A: several groups of rows, each row roughly a mix of its group's hidden directions:
A (129 x 12):
[[  7  -5  -8  26  10 -14 -30 -14   4  -7 -11 -14]
 [  4  -6   3  12 -21   4 -29  19  23 -15   4   0]
 [-12 -15 -25  -2  -6   9   7 -16   1  27  14  16]
 [ 11   6   8  14 -19  -7 -23  19  19 -18   1 -15]
 [  1 -18  26  -2  18  -7  16   3 -14   8  26  -5]
 [-15 -21  17  -1   9 -13  13  12  -6   9  22 -23]
 [ 18  11  -9  -7 -16  15  -5  25  13  -5 -14  23]
 [  7   2 -13  21  16 -15 -21 -16   2   8  -6 -26]
 [-11   3  10 -20  -4  -7 -10 -22 -16 -22  25   0]
 [-10   2   8 -31   4   8  26   1 -11  16   5  19]
 [ -7  19  -3   5 -22 -13  16  -7   6  16 -27  15]
 [  1  20 -27   1  -6  -6   4   8   9  17  27  15]
 [  9  14   0 -15  18  23  23   7  25   4  -3  -1]
 [ -6  -9 -14  17   9 -15 -27 -14   2  -3 -20 -19]
 [-16   1 -32 -23  -2   8  -8  12  11   6  -8 -17]
 [  5   0  25   7  -1   7  -1  -7 -17 -22 -22 -24]
 [-15  -5   6  -8 -23 -28  -2 -12 -23  -8  11 -10]
 [ 14  23   1  -2  -4 -22  15 -13  -3  24 -15  14]
 [  4  20  26  -6   7   8  22 -28   4  -5   8  -7]
 [-12 -30   0   6   7  21 -19  11   6 -15  15  -8]
 [  5   3  22  30  -5  -5  -6 -19  -8 -21   8  13]
 [ 11  -6  -6  27  11  11  -1  18  12  20 -21  12]
 [  0  -3  11 -20  23 -19  14   3  -5  17  26  -5]
 [ 25   9  23  -7   8   6  18 -17 -16 -14  12  -4]
 [ 21  18  10 -24   7  -4  15 -20  -5   4   7  19]
 [ 14  -4  -7  10  17  14   8  18  24  24 -14   5]
 [ -5  -8   7  14 -14  17   0 -19 -19  -9 -28 -14]
 [  3   6 -27 -15 -15   7 -29  14   6   8 -10 -11]
 [  7  31  17   4  17 -14  18 -15  -6  11   4 -11]
 [  6   6 -23  -8   5 -11   0  13  17  11  23  27]
 [ -1 -13  20   9  -3 -13 -10  -4  20 -13 -33  -5]
 [ 19   8 -12   1  -7   9 -13  23  15   0 -20  24]
 [ -3  -7  -3 -17  19  19  13 -18 -21  17 -10  14]
 [  0   5 -10  20   7  -7 -18 -25   3 -21  -9 -23]
 [-23 -11  15 -15 -13  10  -1 -16  -5 -25  18   6]
 [  3  22  -2   7 -20 -16  10 -16   1  16 -25  12]
 [  4  -6  -5  17  21 -16 -28 -22  -3   9   7 -13]
 [-24  -7 -24   6 -10  -4 -29  17  -2 -10  -4  -3]
 [ 23 -22  18   0   1   5 -10 -15  -2 -21 -20  -9]
 [-17  30  12 -17  -3 -13  20 -15  -6  -7   7  -3]
 [ 10  -6 -11  16 -26  -9 -19  10  23 -10  16  -4]
 [  1   1 -19 -26  -6  13 -15  13   9  -3 -21  22]
 [  6 -42   7   8  -2  19  -9   8  -2 -10   9   1]
 [-11  12 -33  -2  -9   5 -27   4   7  10  -1 -16]
 [ -5 -21  34  -2   4 -11  24  -4 -15  -3  -2   5]
 [ 11  10  25  10  -4  -3 -10   6   0 -32 -19 -10]
 [ -6  12   8 -12  -7  16  28   9  -2   3  10  31]
 [-10  -8  24  10   1 -13  20 -17 -18   2  11 -22]
 [ -8  -1  24   8  -2  19   4 -24 -20 -11 -17 -13]
 [-11  22  28   4   1  -1  27  -9 -15  -6   1  11]
 [  3  25 -17  -1   0 -18   8   5  12  19  27   5]
 [ 12  11 -30  -1  -6 -12   1  -3  15  29  12   7]
 [  1   3  29   4   2  -8 -11  17   5 -23 -15 -21]
 [-11  -2  15 -17  25  16  12 -15 -15   9 -16  15]
 [  4   6 -30   1  -5 -16   3   8  16  12  25  17]
 [  5  25  -8 -16 -17 -14  15 -16   8  12 -18  12]
 [ -2  -6 -16  12  11  -5 -23 -17  12 -25 -10 -19]
 [  9   1  21  11   9  -7  11 -24  -9 -11  22 -21]
 [ -6 -20  12   0  23 -11   1 -24  -2 -16  16 -19]
 [-14  -5  35   8  -1   3  -7  -2   3 -20 -20 -14]
 [  9 -17  28   4   1   8  -9 -12  -4 -31  -9  -4]
 [  4   2  21  25 -18 -10   8   2 -14  -1 -27  10]
 [  4  -1  31   5   6  -8  18 -15 -21  10   7  20]
 [ 25 -11  26 -12  12  11 -11  -5  -9 -20   1 -13]
 [ 14   3  21 -14  -2  17  24  -8 -12 -23   7  10]
 [ 11   7 -18   2  -1  11 -10  26  20   3 -10  27]
 [  8 -14  17  16  26 -14  -3  -1 -10  23  18  -5]
 [ -7  -8  31   0   0  -8  30  -8 -19   6  11  -4]
 [  6 -10  18  -2   5  10   6 -12 -27 -14 -15 -26]
 [-12   0 -25 -24  -3   6  -2  16   6  20   2 -22]
 [ -5   4 -27 -12  -3  10 -15  18  13   5 -21  19]
 [  5  -3 -31  -5  -1  -2  15 -16  -8  27  16   4]
 [ -1   5 -18  -2  -1 -28  -1  25  22  11  16  -1]
 [ -4 -15 -29  -5  -2  -8  -7  18  19  19  -4  19]
 [ -3   3 -26 -25   3  10   4  16  14   9   6 -24]
 [ 11 -32 -10  15  -2  15 -19  16   0   1  -8  16]
 [ -6  20  -5 -19  -6  26  12  -2  18 -23  -7  -2]
 [  1  -5  -5  27   4 -13  -8  -8   6 -16 -26 -23]
 [ -2  -2 -21   2  -4 -10 -11  30  19  -1 -16  21]
 [ -6  11 -29  -5  -1   4  12   1 -10  30  20   2]
 [-13 -17 -23   1  28  -6 -20   3  18   6  -1   2]
 [-10   8  -6  10 -20  24  -7   1   1 -29 -19   8]
 [  7 -14  18   5  -3  15  -4 -15 -17 -17 -27 -16]
 [  1   8 -24  -3  -4  15 -21  10  20 -17  -6  20]
 [-15  15  15 -11  21  16  16  -8 -22   8 -13  10]
 [  1   4 -20  -6  -1  -6  -4  12  19  13  30  22]
 [  6  -7  31  -8   3  -9  24  -8 -22  14   0   7]
 [  2   3   1  39  12 -17   0 -11   2   4  -1 -23]
 [  7 -16 -14   5  20  19 -32   6  12  -1   7   6]
 [ 10   6  28  14 -10  -6   4 -20 -21 -11 -12  16]
 [ 14  -2  27  -6  13  -1  -6  11 -10 -27 -16 -16]
 [  4  12 -21  -7  -9  15 -10  15  15 -11 -21  23]
 [ -5   2 -28  -4   0 -11   5  12  12  12  25  23]
 [-12  -5 -26 -18   4  10 -11   3  18 -17   8 -22]
 [  8  17  21  17 -14  -2  20  -3 -17   9 -12  19]
 [ 22   6  25  -7  18 -15   3   4  -3 -28  -1  -9]
 [ 21  -4  22  -2   5  15  -4 -12 -21 -26  -3 -13]
 [ -2 -25 -14  23   4  -6 -23  21  -1  13  -3  -7]
 [ 14  10 -16 -12 -15  14 -11  26  12   3 -16  17]
 [  0   3  27   8   1   2  10 -21 -18 -19  -9 -23]
 [ 10 -14   6  15  -5  21  25  24   5   1 -19   3]
 [ -6  14 -19   0 -21  17 -13  -5  10 -21 -22   9]
 [ -3 -15  30  -3  11  13   3 -15 -16 -22 -14  -6]
 [-11   9 -12 -28  -5 -19 -20 -16  -9  -8  17   8]
 [ -5 -34  11  15  14   5 -15   7  -6  -1  21 -10]
 [ 21 -11   9 -15  12  13   3 -27 -17  12   0 -17]
 [-15  -8  21   8  -3  19  -3 -10 -13 -10 -32  -9]
 [ -8 -30   8  15   9  27 -11  13   4 -12   8   5]
 [  8 -16  13   8  12 -20  13  11 -12  18  14 -24]
 [ -4 -10 -16 -18  13   3  10  19  17  10  13 -27]
 [ 18  17  -2  22 -27  -7  -7  -8   6 -12   8 -19]
 [ -2   7  -1 -37 -20  14   5  11 -11  14   8   4]
 [-12 -21  10  24  -1  24 -10   8  -2 -22   3 -12]
 [-10 -11  29  12  21   3  17   7  -7   3  19 -13]
 [-15   4 -34   4  -1   5 -17   9  18  -1  -1 -21]
 [  4 -10  34  14  11 -11  19 -15 -13  -5   8  10]
 [  5  -3   3 -15 -24 -29   5 -24  -8   8   4 -12]
 [ -5  14  -8   5  -7  -2  16 -22  -6  18  33  -7]
 [-13   6  25  -6  13  18   7  -9 -21   3 -23 -11]
 [  3  -8  16  14   4 -12   1 -17  -6 -10  20 -33]
 [  5  15 -23 -24 -15  16 -10  18   5  10 -13   8]
 [  8  -4 -15 -12  16   5   3  19  -9 -16  -2  34]
 [ -2 -13  16  18  15 -22  -3   0 -13  18  16 -20]
 [ -1 -20 -25   8 -17   5 -24  18   2  -6 -14   7]
 [  5  -3  31   4   3  -8 -15   9  17 -28 -14  -1]
 [ 12   5 -11 -12 -16  14   0  31  15  -4 -18  16]
 [ -4  28 -16  -1  -4  10 -17  -5  -1 -16 -14  26]
 [  3  22   3  -3 -17 -17  15 -16  -6  13 -18  23]
 [ -6  24 -13  -7 -18  17  -4  -8   7 -26 -17   9]]
one row of each group, then the others: which group is each in?
[  5  24 -21  -4  -6 -27   0   1   3  21 -17  -4]  V
[ -4 -18 -18 -11   3  -6  -7   7  24  24  15  18]  T
[ 13   4  -7  34  12 -12 -24 -10   6  -2 -14   4]  E

[  8 -25  16 -10   8  19 -19   5   0 -14 -23   5]  T
[  3  -3 -25 -21   7   1  -7   7  11   4 -13 -33]  E
[ -6   7   9 -18 -15  -7  -5 -31 -11 -22  15  -8]  V
[ -5  -4 -24  -8   5 -16   2   9  19  30  -9  14]  T
[ -4   9 -32   2  -7  -9   4   0  14  32   0  12]  T
[  2 -28   1   6  12  26 -15  15   0 -18  13  -2]  V
[ 15  17  15 -23  12  -6  31  -6  -5   5  11   3]  V
[  0  17  25  11  -5  10 -16   5   9 -22 -23  10]  T
[ 13 -27   5  -6  21  17  11  19  15  13  10   2]  V
[ 15  18  20  18 -10   4  10  -2  -9   1   8  31]  E
[ -8  -7  25   3   0 -12  15 -21 -23   5  14 -17]  E
